In the rows, zero is written as 128.
Rotation paths and how fast each direction turns (deg/step)
Each turn is a multiple of 5 degrees from 10 to 175, or 0.
path 1
[130 128 124 139 128 129 143 128 121 126 124 123 142 128 134 129 137 126
 135 126 129 130]
[127 125 119 127 132 135 133 137 125 130 123 130 140 139 128 133 129 120
 139 129 124 135]
[128 130 124 132 128 120 142 127 114 128 128 128 142 126 125 129 130 120
 135 125 128 133]
[127 127 118 137 132 134 136 133 124 130 121 123 136 135 135 136 138 124
 134 129 123 131]
[131 125 124 126 127 131 139 133 121 127 124 129 145 132 123 127 125 122
 140 124 129 135]
[124 132 121 136 134 121 136 129 118 132 127 130 139 131 133 136 136 118
 132 130 124 131]
[130 121 118 132 126 136 140 134 121 126 123 120 136 131 127 130 133 126
 139 124 128 133]
[127 131 126 129 132 126 136 130 123 132 121 134 148 137 128 132 128 121
 133 127 124 132]
[129 127 118 135 128 127 139 133 118 126 131 125 133 125 132 132 135 118
 141 129 128 133]
[125 124 120 130 132 132 136 131 120 131 119 123 144 139 124 131 132 129
 130 124 125 133]
[133 131 125 131 126 127 140 131 124 127 122 133 141 126 133 132 130 116
 142 128 125 133]
[122 125 118 134 135 130 134 133 116 129 132 124 140 136 129 130 135 123
 134 130 130 133]
[132 127 121 129 125 128 142 130 121 129 115 126 138 129 124 135 129 123
 135 122 121 133]
[127 129 126 136 133 130 137 131 124 127 128 130 146 134 137 128 135 122
 138 131 130 131]
[126 124 115 127 130 129 135 135 117 130 125 126 133 132 122 134 130 119
 137 127 124 136]
[129 130 127 136 129 125 143 125 119 129 120 125 146 130 130 130 134 127
 131 124 127 130]
[128 127 119 131 130 135 134 137 126 128 125 130 137 134 134 134 132 118
 142 131 125 133]
[126 126 122 129 130 124 139 129 113 129 128 126 143 131 120 127 129 123
 133 124 130 135]
[129 130 120 136 130 129 139 130 124 130 118 126 136 130 136 138 138 122
 135 128 121 130]
[129 123 123 129 129 135 137 135 121 126 129 127 145 134 127 125 128 124
 141 126 132 134]
Directions:
[125 131 127 127 129 125 129 130 134 131 130 124 129 127 126 126 130 128
 131 126 126 128] : 0
[129 129 125 126 127 129 127 130 130 129 124 130 123 127 128 133 128 124
 130 129 124 129] : 170
path 2
[135 131 120 131 118 126 122 131 124 121 135 128 132 129 130 131 121 129
 127 118 112 132]
[134 128 115 129 117 132 117 130 123 125 126 125 125 130 123 131 130 128
 119 123 118 138]
[129 136 119 125 123 136 121 123 130 119 134 125 124 131 130 128 125 122
 120 125 113 136]
[134 142 121 130 119 134 118 125 123 120 128 122 131 135 125 126 123 129
 129 124 121 133]
[133 131 119 132 117 128 124 131 124 120 134 125 132 132 131 131 123 130
 129 119 111 130]
[134 129 116 131 114 132 118 132 124 126 128 127 123 130 125 128 128 129
 121 122 119 138]
[131 134 119 126 124 135 123 123 129 119 135 127 123 130 128 130 122 123
 119 123 115 136]
[135 142 122 128 121 133 115 125 124 120 127 123 132 134 123 128 124 126
 127 125 120 135]
[130 131 119 131 117 130 124 128 123 120 132 122 132 134 132 130 125 129
 129 122 110 130]
[133 132 116 131 112 133 118 133 126 127 130 126 123 131 127 125 127 131
 124 121 120 137]
[134 133 119 128 123 135 124 123 126 119 135 129 123 128 127 131 120 126
 119 120 116 135]
[136 139 122 126 122 130 114 126 125 120 127 126 133 132 122 130 126 124
 125 125 118 137]
[128 132 118 131 119 132 123 127 123 120 130 119 131 135 131 130 128 128
 127 124 110 131]
[131 135 118 131 112 134 119 133 127 126 132 125 124 133 130 122 127 130
 127 121 120 137]
[136 133 119 132 120 134 125 124 124 119 135 129 124 129 126 131 118 129
 120 119 118 133]
[137 136 121 125 121 128 114 128 125 122 128 128 132 129 122 131 125 124
 123 123 116 137]
[128 131 117 129 121 134 123 125 123 120 128 119 129 135 130 131 130 126
 124 125 111 132]
[130 139 120 129 114 135 118 131 129 124 133 124 126 134 131 121 126 128
 128 123 120 136]
[136 133 119 134 119 134 125 125 122 119 134 127 126 131 127 130 117 132
 124 118 118 132]
[137 132 120 127 119 126 115 131 125 123 130 130 131 129 124 132 125 125
 123 121 115 138]
Directions:
[124 124 125 128 126 130 129 130 130 131 128 126 123 128 131 126 133 128
 126 129 127 130] : 95
path 3
[127 122 132 127 127 115 122 138 124 118 130 127 131 113 136 124 138 128
 124 128 124 124]
[128 126 122 136 129 114 126 129 128 126 127 131 133 120 118 125 134 119
 118 134 118 133]
[123 119 121 117 130 120 122 134 129 127 123 132 142 117 127 127 125 128
 122 138 128 127]
[122 125 130 125 121 116 123 131 125 123 129 123 138 115 133 125 142 126
 122 124 127 132]
[131 120 120 134 131 111 130 136 124 122 127 132 128 120 125 124 131 127
 119 129 119 129]
[126 124 129 124 133 121 115 132 133 125 126 134 141 116 123 128 129 120
 122 139 123 127]
[118 124 122 121 122 115 129 130 126 130 123 120 138 117 129 125 139 128
 123 132 127 134]
[132 117 124 132 125 115 126 138 122 118 131 132 134 116 130 122 130 129
 119 124 126 126]
[125 126 127 127 134 114 117 131 134 124 125 134 134 121 123 129 135 119
 123 132 118 133]
[121 120 122 122 129 120 129 134 126 130 124 120 138 116 125 126 133 129
 120 141 124 125]
[128 126 124 127 119 115 123 132 125 122 130 132 139 113 130 118 132 126
 122 124 131 131]
[124 118 122 128 134 112 122 135 126 122 124 134 130 124 129 134 136 123
 120 128 119 133]
[127 122 129 125 134 122 123 133 132 126 128 122 140 113 121 123 132 129
 121 138 119 124]
[122 130 121 124 119 112 126 131 125 128 125 130 135 116 130 119 134 122
 124 134 131 130]
[127 113 122 129 127 119 124 135 122 121 127 132 138 122 127 133 132 126
 117 124 126 132]
[127 125 130 122 136 115 121 134 136 122 128 127 134 115 125 122 135 130
 125 130 117 129]
[122 127 123 130 124 115 127 134 122 128 125 126 133 115 128 124 135 120
 120 143 126 124]
[127 118 119 127 123 119 124 130 127 124 127 133 144 119 122 125 128 126
 118 124 129 136]
[123 121 128 119 134 113 120 137 130 120 126 130 131 118 135 128 137 130
 126 128 121 129]
[127 125 129 136 128 118 127 132 125 125 129 121 134 114 122 124 138 123
 118 136 119 125]
Directions:
[130 127 133 131 126 133 125 127 127 126 131 127 133 126 126 129 129 126
 126 127 129 126] : 155
[128 131 128 129 131 129 128 127 130 131 127 128 127 127 124 127 127 125
 128 135 125 126] : 100
[131 125 126 127 130 129 131 129 129 128 129 127 130 127 124 125 123 133
 127 127 127 127] : 140
[130 129 130 129 126 133 130 128 130 134 126 130 125 128 132 129 126 128
 127 126 125 129] : 0
path 4
[136 117 135 138 130 120 122 131 126 133 127 110 131 125 135 132 124 134
 130 126 131 128]
[131 132 133 138 131 123 137 123 129 141 130 126 115 123 129 132 133 133
 128 130 135 141]
[142 127 135 139 130 120 126 134 127 123 131 120 131 117 127 138 128 124
 130 137 133 126]
[125 127 124 142 135 123 131 123 132 138 133 112 127 133 134 134 131 133
 126 127 136 132]
[142 122 140 137 127 122 131 131 122 134 122 121 121 120 130 128 123 133
 138 130 129 135]
[130 130 132 136 134 117 132 128 133 132 137 124 125 123 129 138 140 128
 120 136 139 133]
[136 127 127 145 131 129 127 125 127 128 125 113 129 121 133 138 120 127
 135 128 130 127]
[134 126 136 134 132 117 129 131 129 142 136 116 121 132 128 122 133 135
 128 129 135 135]
[133 123 134 141 130 120 136 127 125 126 122 127 126 117 129 143 130 127
 132 136 129 136]
[136 130 129 137 131 125 122 128 135 130 139 113 126 125 137 134 131 132
 125 129 142 125]
[132 128 131 145 131 120 132 123 122 141 125 117 125 124 125 130 123 127
 132 129 123 135]
[137 122 137 134 133 121 133 138 131 127 133 123 124 127 130 133 138 134
 133 136 140 133]
[129 126 129 141 129 119 126 119 130 133 125 119 125 119 136 144 123 126
 121 130 133 131]
[143 133 130 140 130 128 130 128 128 135 137 117 124 124 129 123 131 133
 139 128 135 131]
[127 122 138 140 135 114 132 133 125 134 125 119 129 126 124 136 130 127
 122 137 127 135]
[135 123 127 136 127 127 132 126 134 127 131 120 119 123 138 141 132 133
 138 127 141 131]
[139 133 135 141 130 116 123 122 126 138 130 117 128 121 130 126 123 129
 120 133 129 131]
[131 127 131 143 135 127 139 134 125 134 134 120 128 124 125 136 140 130
 139 130 131 133]
[133 121 136 135 132 119 124 132 133 127 124 115 120 128 133 137 120 130
 123 135 138 131]
[136 130 125 139 125 118 132 117 128 139 135 123 124 120 133 132 135 130
 136 125 132 133]
Directions:
[122 129 125 130 128 126 131 124 127 132 127 129 128 128 127 132 130 126
 127 126 125 130] : 160
[127 127 125 129 130 127 129 131 128 128 128 124 128 134 123 127 126 125
 131 128 127 127] : 100
path 5
[133 133 139 123 121 119 130 125 138 134 137 122 122 134 122 124 114 125
 127 135 128 132]
[130 135 140 127 122 128 129 130 136 133 138 125 113 132 130 128 114 131
 131 132 120 122]
[125 135 134 130 130 121 132 130 137 124 140 123 116 135 132 129 115 137
 121 132 123 132]
[135 131 134 130 122 119 131 126 137 131 140 124 121 136 123 124 114 132
 125 135 129 138]
[135 134 143 129 117 129 129 124 134 132 139 128 115 134 128 126 116 131
 130 130 124 127]
[125 138 135 128 127 124 129 123 136 126 142 126 116 138 134 130 120 135
 122 131 118 128]
[129 132 128 133 124 123 130 125 136 133 141 125 120 140 125 127 117 136
 124 136 125 139]
[134 132 141 131 117 131 133 122 132 133 138 129 116 137 123 127 116 134
 127 127 129 133]
[124 138 140 125 123 128 130 118 135 129 141 127 118 140 130 129 121 131
 121 127 120 127]
[122 133 127 132 126 127 130 124 137 137 141 124 119 143 125 130 119 134
 124 136 121 133]
[127 130 136 133 122 132 136 126 133 134 136 126 115 139 120 130 115 136
 125 127 131 135]
[123 136 142 122 123 126 134 118 135 130 137 126 120 139 123 129 119 128
 120 124 128 129]
[120 135 132 125 125 126 129 124 138 139 138 123 119 141 124 130 119 127
 127 136 120 126]
[122 132 133 132 127 131 136 132 135 135 135 123 113 137 122 131 113 136
 127 131 128 130]
[124 134 141 123 127 123 137 125 136 128 135 123 119 136 121 128 115 130
 120 125 132 132]
[125 134 137 121 123 123 129 124 139 138 136 122 120 137 122 127 116 123
 128 135 124 126]
[123 133 135 129 127 129 132 134 137 134 136 122 112 134 127 130 113 133
 130 133 123 123]
[125 134 137 127 130 120 136 131 138 125 136 121 117 134 125 128 112 135
 121 129 130 133]
[133 133 138 123 122 119 130 125 138 134 138 122 121 134 121 124 114 125
 127 135 127 132]
[130 134 140 128 122 128 129 130 137 132 138 125 113 132 131 128 114 131
 131 133 120 122]
Directions:
[132 126 129 128 127 127 131 128 127 127 127 128 129 127 124 126 126 129
 127 126 134 133] : 100
[131 128 127 131 125 130 126 124 126 127 131 132 129 131 130 128 131 131
 127 127 126 131] : 20
[131 126 129 131 125 133 129 131 126 131 127 129 124 126 127 128 126 129
 133 128 128 126] : 120
path 6
[128 123 122 135 125 131 134 140 127 131 114 130 130 117 133 134 121 134
 123 118 119 126]
[128 123 121 135 130 132 133 140 128 133 117 129 131 116 134 129 123 136
 121 114 124 134]
[127 124 121 136 131 134 136 135 126 132 117 126 129 121 139 128 120 133
 123 116 120 138]
[126 123 119 134 129 134 137 135 128 126 116 126 129 122 138 132 115 132
 121 121 118 130]
[126 119 117 131 129 130 131 140 129 127 117 128 129 118 135 129 116 135
 122 119 120 126]
[128 121 121 134 127 129 131 140 125 134 117 130 128 116 136 127 122 135
 126 117 117 129]
[128 126 123 137 126 133 136 136 126 134 114 129 131 118 136 133 123 134
 123 116 119 132]
[127 125 120 135 131 134 136 137 130 129 116 127 132 119 134 132 119 134
 118 115 125 134]
[125 121 117 133 132 132 133 136 128 129 119 125 128 120 139 125 116 134
 122 118 121 135]
[126 120 120 134 127 132 135 136 125 129 116 127 127 120 139 129 117 132
 125 122 114 128]
[127 122 120 134 126 131 133 141 128 130 115 131 130 117 133 133 120 135
 122 118 119 124]
[128 123 121 135 129 131 132 140 127 134 117 130 131 116 134 128 123 137
 123 114 123 133]
[127 125 122 137 130 134 137 135 126 133 116 126 130 120 139 129 121 133
 123 116 120 137]
[126 124 119 134 130 135 137 135 129 126 116 125 130 122 137 133 115 132
 120 119 121 132]
[126 119 117 131 130 131 131 140 129 127 118 127 129 119 136 127 115 135
 122 119 121 128]
[128 120 121 134 127 130 132 139 124 132 117 130 127 117 138 127 121 135
 126 119 116 129]
[128 125 123 136 126 133 136 137 126 133 114 130 131 118 134 134 123 134
 123 117 119 130]
[127 125 121 135 131 134 135 138 130 131 116 127 132 119 134 131 121 135
 119 114 126 134]
[126 122 118 134 133 132 134 136 127 129 119 125 129 121 140 125 118 134
 122 117 121 136]
[126 121 119 134 128 133 135 135 126 127 116 127 127 121 139 130 115 132
 124 121 115 128]
Directions:
[129 127 130 128 124 126 126 131 126 131 127 132 128 125 126 129 131 129
 131 128 126 123] : 70
[128 125 127 126 131 126 124 131 128 129 131 128 127 126 128 121 129 130
 129 126 131 131] : 110
path 7
[125 133 130 120 121 135 128 122 120 136 128 130 129 125 134 123 135 136
 120 122 118 133]
[120 135 126 119 124 132 133 118 123 133 128 131 125 129 128 127 134 131
 118 129 117 135]
[126 132 132 122 124 134 127 118 120 137 131 131 127 127 135 130 134 136
 122 123 117 133]
[121 135 127 119 125 135 131 120 121 135 127 129 129 129 130 121 135 131
 118 126 119 136]
[123 134 129 122 126 132 130 114 121 136 131 132 124 129 132 133 132 131
 120 128 117 135]
[124 133 130 121 125 135 127 119 119 138 128 129 129 128 135 122 134 133
 121 122 121 135]
[121 135 127 121 128 133 133 114 122 135 129 131 125 131 130 126 133 128
 120 129 119 137]
[127 133 131 123 126 134 127 115 119 139 130 131 127 127 136 129 133 133
 123 123 120 135]
[122 136 127 121 127 135 131 117 121 136 127 129 128 130 131 119 134 128
 121 125 123 138]
[126 135 130 124 129 133 131 112 120 138 130 132 123 129 134 132 131 129
 124 126 120 136]
[127 135 129 123 126 136 128 117 119 139 127 130 128 127 135 121 133 130
 124 121 125 137]
[124 138 126 123 129 133 134 113 122 136 127 132 124 130 130 127 132 125
 123 128 123 139]
[130 136 131 125 126 134 128 115 119 140 129 132 126 126 136 128 132 130
 126 122 124 135]
[126 139 125 123 127 135 132 117 121 136 125 131 127 128 131 120 133 125
 123 125 126 139]
[130 139 128 126 127 133 131 113 121 138 128 133 123 127 133 132 130 127
 126 125 123 136]
[130 139 128 124 124 136 129 118 119 138 125 131 128 125 134 121 133 128
 125 121 127 136]
[128 141 125 124 126 133 135 115 122 135 126 134 123 128 129 128 131 124
 124 127 125 138]
[133 139 130 126 123 134 129 117 119 139 127 134 125 124 135 129 131 130
 127 121 126 134]
[128 142 125 123 123 135 134 119 121 135 123 133 126 126 129 121 133 126
 124 125 127 138]
[132 141 128 126 123 133 133 116 121 136 127 135 122 125 132 134 130 128
 126 125 123 135]
Directions:
[125 130 125 126 128 129 131 130 129 126 126 127 129 129 124 122 129 125
 126 130 129 130] : 145
[128 123 130 128 124 127 133 127 124 127 125 130 126 130 131 126 127 127
 128 129 129 127] : 0
[133 132 127 131 128 128 129 127 128 129 126 130 127 126 128 128 127 124
 132 127 133 129] : 10
path 8
[124 122 137 132 117 129 130 126 125 130 140 134 126 133 118 120 130 134
 135 121 130 124]
[121 123 140 132 115 127 130 127 123 129 137 135 127 129 119 123 131 132
 133 121 125 125]
[117 125 141 129 116 122 131 127 121 128 135 136 126 129 122 126 133 130
 132 122 123 128]
[115 125 140 125 121 118 132 127 122 127 135 134 123 131 124 126 135 130
 132 124 125 130]
[116 124 140 122 125 117 132 127 125 128 136 134 120 134 123 122 135 130
 132 126 130 130]
[121 124 139 122 126 121 129 129 127 129 139 135 119 135 122 117 134 131
 131 128 133 128]
[125 124 140 125 125 126 127 128 127 130 142 137 122 134 122 116 134 132
 129 128 132 125]
[126 124 141 128 122 128 128 126 126 131 143 137 127 131 125 118 135 134
 129 126 129 122]
[124 124 142 131 119 128 131 123 124 132 141 136 129 131 128 122 134 135
 132 124 127 121]
[120 123 139 131 118 125 135 121 123 131 138 132 128 132 127 125 133 135
 136 121 128 124]
[118 122 137 130 118 123 135 124 124 128 135 131 125 134 122 125 131 133
 137 120 129 128]
[117 122 136 128 119 122 132 128 124 127 135 133 122 134 116 123 131 131
 136 121 129 130]
[118 124 138 126 120 122 128 131 124 127 136 136 122 132 116 120 132 128
 131 124 127 130]
[119 126 141 124 122 122 126 131 123 128 138 138 122 130 121 120 135 128
 128 127 125 128]
[120 126 143 123 124 121 128 128 124 130 139 138 124 130 127 121 137 130
 128 128 126 126]
[121 124 142 124 126 121 131 124 126 131 140 135 124 133 130 121 137 134
 130 128 130 124]
[123 123 139 126 125 124 133 122 127 132 141 132 124 136 128 120 135 136
 134 126 134 123]
[124 121 137 129 121 127 132 123 127 131 141 132 125 135 122 119 132 135
 135 123 134 124]
[124 122 137 132 117 129 131 126 126 130 140 134 126 133 118 120 130 134
 135 121 130 124]
[121 124 139 132 115 127 130 127 123 129 138 136 127 129 119 123 131 131
 133 120 125 126]
Directions:
[129 129 124 126 129 128 132 126 130 124 133 127 129 126 128 129 125 127
 127 130 124 128] : 0
[129 129 129 123 133 126 126 129 129 129 130 130 126 128 131 125 131 127
 125 132 130 128] : 40
